[[132 129 129 128 123 124 133 131 125 127 129 126 123 127 131 127]
 [121 144 126 137 137 127 122 109 133 131 154 140 123 144 132 129]
 [134 119 144 120 130 129 140 137 119 127 110 130 109 113 139 131]
 [128 112 115 145 134 127 119 126 114 136 128 112 122 141 132 142]]
->
[[128 112 115 145 134 127 119 126 114 136 128 112 122 141 132 142]
 [132 129 129 128 123 124 133 131 125 127 129 126 123 127 131 127]
 [121 144 126 137 137 127 122 109 133 131 154 140 123 144 132 129]
 [134 119 144 120 130 129 140 137 119 127 110 130 109 113 139 131]]

[[132 130 126 139]
 [125 126 130 117]
 [135 131 125 149]
 [129 129 127 132]
 [126 127 129 121]
 [128 128 128 127]
 [124 126 130 115]
 [127 127 129 122]
 [130 128 128 133]
 [129 128 127 132]
 [120 124 131 106]]
->
[[120 124 131 106]
 [132 130 126 139]
 [125 126 130 117]
 [135 131 125 149]
 [129 129 127 132]
 [126 127 129 121]
 [128 128 128 127]
 [124 126 130 115]
 [127 127 129 122]
 [130 128 128 133]
 [129 128 127 132]]

[[119 123 125 148 124 126 126 123]
 [117 119 127 123 125 136 125 126]
 [127 121 128 107 126 138 124 127]
 [126 126 126 145 123 122 127 122]
 [120 125 127 134 126 119 126 126]
 [121 121 127 118 126 139 124 126]
 [133 121 124 116 125 115 124 128]
 [124 125 125 142 124 126 125 124]
 [132 123 124 126 124 119 125 126]
 [122 126 126 149 123 123 127 122]
 [124 125 126 123 126 118 125 127]]
->
[[124 125 126 123 126 118 125 127]
 [119 123 125 148 124 126 126 123]
 [117 119 127 123 125 136 125 126]
 [127 121 128 107 126 138 124 127]
 [126 126 126 145 123 122 127 122]
 [120 125 127 134 126 119 126 126]
 [121 121 127 118 126 139 124 126]
 [133 121 124 116 125 115 124 128]
 [124 125 125 142 124 126 125 124]
 [132 123 124 126 124 119 125 126]
 [122 126 126 149 123 123 127 122]]

[[130 103]
 [112 120]
 [113 117]]
->
[[113 117]
 [130 103]
 [112 120]]

[[150 137]
 [146 133]]
->
[[146 133]
 [150 137]]

[[101 121 139]
 [128 126 130]
 [149 130 112]
 [152 129 109]
 [140 109 144]
 [126 151 110]
 [155 131 105]
 [128 129 127]
 [114 125 134]
 [142 105 148]
 [129 138 118]]
->
[[129 138 118]
 [101 121 139]
 [128 126 130]
 [149 130 112]
 [152 129 109]
 [140 109 144]
 [126 151 110]
 [155 131 105]
 [128 129 127]
 [114 125 134]
 [142 105 148]]

[[118 155 130 130 133 126 122 124 157 109 129 114 112]
 [135 109 127 126 124 128 133 130 107 143  99 138 142]
 [138 113 133 135 145 144 111 114 121 125 145 136 112]
 [137 114 134 136 146 144 110 124 123 123 157 136 110]
 [139 113 135 137 148 146 108 129 122 123 151 136 108]]
->
[[139 113 135 137 148 146 108 129 122 123 151 136 108]
 [118 155 130 130 133 126 122 124 157 109 129 114 112]
 [135 109 127 126 124 128 133 130 107 143  99 138 142]
 [138 113 133 135 145 144 111 114 121 125 145 136 112]
 [137 114 134 136 146 144 110 124 123 123 157 136 110]]

[[153 135 101 153 147 146]
 [120 143 142 111 137 110]
 [121 132 143 124 127 122]
 [122 117 131 132 115 135]
 [124 128 145 132 117 133]
 [144 139 116 144 138 141]
 [129 125 119 131 125 134]
 [120 130 133 116 130 117]]
->
[[120 130 133 116 130 117]
 [153 135 101 153 147 146]
 [120 143 142 111 137 110]
 [121 132 143 124 127 122]
 [122 117 131 132 115 135]
 [124 128 145 132 117 133]
 [144 139 116 144 138 141]
 [129 125 119 131 125 134]]
---
[[124 109 114]
 [102 117 115]]
->
[[124 109]
 [102 117]]

[[119 122 142 136 110]
 [122 121 146 141 109]
 [117 124 144 134 109]
 [123 141 150 120 129]
 [112 119 116 125 118]]
->
[[119 122]
 [122 121]]

[[118 133 111]
 [125 152 141]
 [126 136 130]
 [149 110 129]
 [132 156 152]]
->
[[118 133]
 [125 152]]

[[143 141 141 140 142]
 [131 138 133 105 147]
 [134 133 128 126 130]]
->
[[143 141]
 [131 138]]

[[123 129 128]
 [154 123 150]
 [115 116 125]
 [137 130 134]]
->
[[123 129]
 [154 123]]

[[126 131 134 135]
 [116 136 128 136]
 [133 117 134 124]
 [119 153 116  99]]
->
[[126 131]
 [116 136]]

[[132 111 128 138 106]
 [142 147 106 146 137]
 [131 126 132 130 125]
 [128 123 128 135 134]]
->
[[132 111]
 [142 147]]
---
[[121 145 135]
 [139 130 126]
 [130 151 123]
 [125 138 139]
 [133 107 139]
 [137 150 116]
 [122 143 133]
 [135 147 117]
 [121 133 117]]
->
[[135 145 121]
 [126 130 139]
 [123 151 130]
 [139 138 125]
 [139 107 133]
 [116 150 137]
 [133 143 122]
 [117 147 135]
 [117 133 121]]

[[110 135 100 116 155  99 115]
 [133 131 145 131 117 151 132]
 [153 129 137 146 122 130 144]
 [117 126 138 119 117 149 122]]
->
[[115  99 155 116 100 135 110]
 [132 151 117 131 145 131 133]
 [144 130 122 146 137 129 153]
 [122 149 117 119 138 126 117]]

[[118 129 151 122 150 123 119 129 144 109 129 122 137 129 137 155]
 [131 135 150 132 132 121 121 107 136 117 127 116 125 136 126 155]
 [118 128 152 122 151 124 119 130 143 109 128 123 136 130 138 155]
 [118 131 151 123 148 123 119 128 144 109 130 121 137 129 136 154]]
->
[[155 137 129 137 122 129 109 144 129 119 123 150 122 151 129 118]
 [155 126 136 125 116 127 117 136 107 121 121 132 132 150 135 131]
 [155 138 130 136 123 128 109 143 130 119 124 151 122 152 128 118]
 [154 136 129 137 121 130 109 144 128 119 123 148 123 151 131 118]]

[[127 122 123 116 127 119 113 126 126 130 120]
 [127 122 123 117 126 118 113 126 126 130 119]
 [124 133 125 136 126 137 104 122 123 135 122]]
->
[[120 130 126 126 113 119 127 116 123 122 127]
 [119 130 126 126 113 118 126 117 123 122 127]
 [122 135 123 122 104 137 126 136 125 133 124]]

[[128 128 126 141 141 133 117 146 127 130 135 119 129 128]
 [132 131 127 125 126 138 114 125 130 130 141 124 128 131]
 [133 135 127 111 107 133 126 102 128 132 134 131 126 135]
 [133 128 130 135 139 124 125 138 131 129 126 129 126 133]
 [125 117 129 138 140 131 129 140 127 122 132 131 128 119]
 [132 134 127 129 128 126 125 131 130 133 124 124 130 138]]
->
[[128 129 119 135 130 127 146 117 133 141 141 126 128 128]
 [131 128 124 141 130 130 125 114 138 126 125 127 131 132]
 [135 126 131 134 132 128 102 126 133 107 111 127 135 133]
 [133 126 129 126 129 131 138 125 124 139 135 130 128 133]
 [119 128 131 132 122 127 140 129 131 140 138 129 117 125]
 [138 130 124 124 133 130 131 125 126 128 129 127 134 132]]

[[106 122 104 147 126 127 117 119]
 [119 124 101 118 126 125 124 116]
 [109 128 127 101 123 123 133 118]
 [101 124 125 146 123 127 120 122]
 [149 121 108 132 126 127 123 118]
 [107 126 112 114 125 126 128 117]]
->
[[119 117 127 126 147 104 122 106]
 [116 124 125 126 118 101 124 119]
 [118 133 123 123 101 127 128 109]
 [122 120 127 123 146 125 124 101]
 [118 123 127 126 132 108 121 149]
 [117 128 126 125 114 112 126 107]]

[[130 134 143 125 131 115 144 118 136 126 126 125 122]
 [145 127 121 130 122 145 123 126 141 106 140 143 124]
 [140 133 122 130 138 127 124  99 141 106 143 130 123]
 [135 102 131 126 127 113 113 136 135 134 129 123 118]]
->
[[122 125 126 126 136 118 144 115 131 125 143 134 130]
 [124 143 140 106 141 126 123 145 122 130 121 127 145]
 [123 130 143 106 141  99 124 127 138 130 122 133 140]
 [118 123 129 134 135 136 113 113 127 126 131 102 135]]
